Rows are one point carried round by a steady rotation, each followed by how many steps it has turned.
The counts run from 0 to 286.
[103 153 115 137 134 146 146 137 134 125 110 119 130 106 130 158 131  95
  87 111 155 136 105 130  91  74 172 152 139  58 157  86 148] | 176
[111 150  99 141 131 164 167 135 128 107 118 133 123  99 128 127 127  93
  85 105 182 109 113 147  95  80 146 147 134  58 139 100 148] | 175
[ 70 140 180 115 149 103 133  92 105 122 140 121 113 132 134 116 141 105
  99 138 147 103  83 142 100  95 132 159 145 119 129  68 155] | 207
[150 143 104 133 143 176 163 128 148 121 111 107  95 113 130 118 146 128
 127  64 156 100 120 153  89 127 124 130 159  75 132 180 127] | 173
[143 144 102 120 150 152 129 151 126 133  65  82 158 109 127 187 107 119
 117 109 159 146  88 145 195 141 121 113 156 105 115 124 104] | 12
[ 85 119 152 110 162  66 122 135 132 153  98 124 150 138 109 135 119 129
 159 145 137 135 113 124  98  65 147 151 154 131 151  61 141] | 75
[157 135  96 148 150 158 145 134 154 120 129 121  84 143 113 104 116 112
 163 114 170  96 158 121  50 120 106 157 128 127 132 173 118] | 186
[ 68 163 125 122 131 148 129 105 117 166 123 168 123 118 151 149 122  92
 100 149 160  93  73 150 135 133 133 108 114 122 112 103  87] | 283
[125 154  77 151 138 125 114 156 153 140  78 127 148 114 113 161 136 123
 134 117 119 142 140 120 122  56 182 142 119 102 130  86 104] | 31
[170 107 123 145 177 118 143 157 132  95 102  55 136 139 113 173 121 131
 123 119 127 160 124 113 148 101 121 177 147 108 137  99 167] | 101
[121 148 119 153 143 138 128 111 104 119 128 129 129 132 138 181 160 109
  61 150 112 119  94 111 191 112 142 147  96 110 125  70 134] | 252
[175 103 106 160 167 124  90 142 130 106  74  84 130 145  98 165 114 138
 159 137 115 150 136 102 142 116  83 134 135 146 101 109  96] | 114
[105 153  83 154 135 150 115 132 131 143 125 156 111 139 130 142 112  92
 123 177 160  96 119 119 140 123 106 133  73 145  95 101  66] | 270
[109 111 135 112 170  88 145  92 126 177 140 155 103 142 116  79 178 151
 157 128 120  77 119 145  84 102 102 138 136 167 128 135 144] | 78
[136 156  75 147 141 122 121 140 151 162  90 141 134 124 120 158 165 147
 160  97  89 120 155 120 114  71 172 136 114 117 140 121  93] | 32
[144  95 129 122 186 103 129 157 131 153 126 112 145 158 123 161  93 114
 132 190 160 141 118 107 160 116 105 152 106 179 125  94 140] | 227
[151 114 122 141 152 135 117 127 113 103  73  78 149 120 101 168 148 152
 111  99 108 151 101 127 185 114 117 132 160  95 107 103 121] | 247
[110 149 123 154 141 123  89 120 146 134  51 116 125 103 118 154 124 130
 137  77 125 146 101 121  87  85 149 114 179  84 128 116 103] | 44
[155 132  95 164 151 144 112 127 157 179  74 138 101 119 130 137 131 142
 162 103 137 109 118 118  94 124 113 102 148 154 128 184  72] | 39
[118 160 100 112 132 130 140 103 123 127 146 106  98 148 148 131 197 135
 112 101  83  79 117 161 163 149 154 168 104 131 109 134  97] | 135
[111 148  93 159 135 146 119 123 139 172 101 191 131 117 131 153 112 101
 110 173 156 112 114 108 107  90 134 110  90 139 122  96  87] | 36
[168 106 125 136 159 158 170 124 115 102 158  95  97 149 127 111 126 116
  94 139 175 102 119 137 137 150  68 162 127 134 110 137 166] | 98
[122 132 128 153 158  99 106 138 161 132  83 106 124 133 106 145 120 133
 166 103 114 146 153 105  63  68 148 153 157 118 155  98 134] | 190
[ 76 164 142 123 135 122 147 124 133 116 152 129 109 132 143 126 130  77
 112 130 153  95 117 144  79  97 167 174 122  93 155  83 148] | 61
[ 85 170 127 137 151 134 114 126 131 177  96 152 136 116 167 180 112  85
 111 139 162 117  66 128 143 139 146 109 130 131 119 116  85] | 284
[131 154 123 123 150 130 131 138 162 115 120  80  96 132 131 140 138 120
 160  56 118 118 133 142  81 129 149 172 178 100 157 161 128] | 58
[135 142 119 146 156 163 138 135 141 168  90 144 125  94 141 183  98  91
  98 124 181 138  73 123 114 133 133 109 146 104 140 144 125] | 170
[151 114 134  97 165 116 154 138 128 103 143  47 111 152 131 112 138 137
 153  87 128 114 136 151 114 137 106 186 164 130 137 151 150] | 217
[119 144 112 142 136 169 166 111 122 171 121 175 101 116 147 122 138 101
  84 131 176  80  80 141 113 133 114 108 125 122 119 161 123] | 168
[ 94 163 115 136 137 110  90 109 133 158  69 119 137 116 128 158 161 142
 151  91  89 126 106 137 132 104 162 123 142 123 121 110  71] | 279
[124 134  77 112 134 141 138 119 148 154  81 119 128 107 108 100 165 171
 150  68 135 107 132 164 116 101 132 113 157  98 114 161  90] | 160
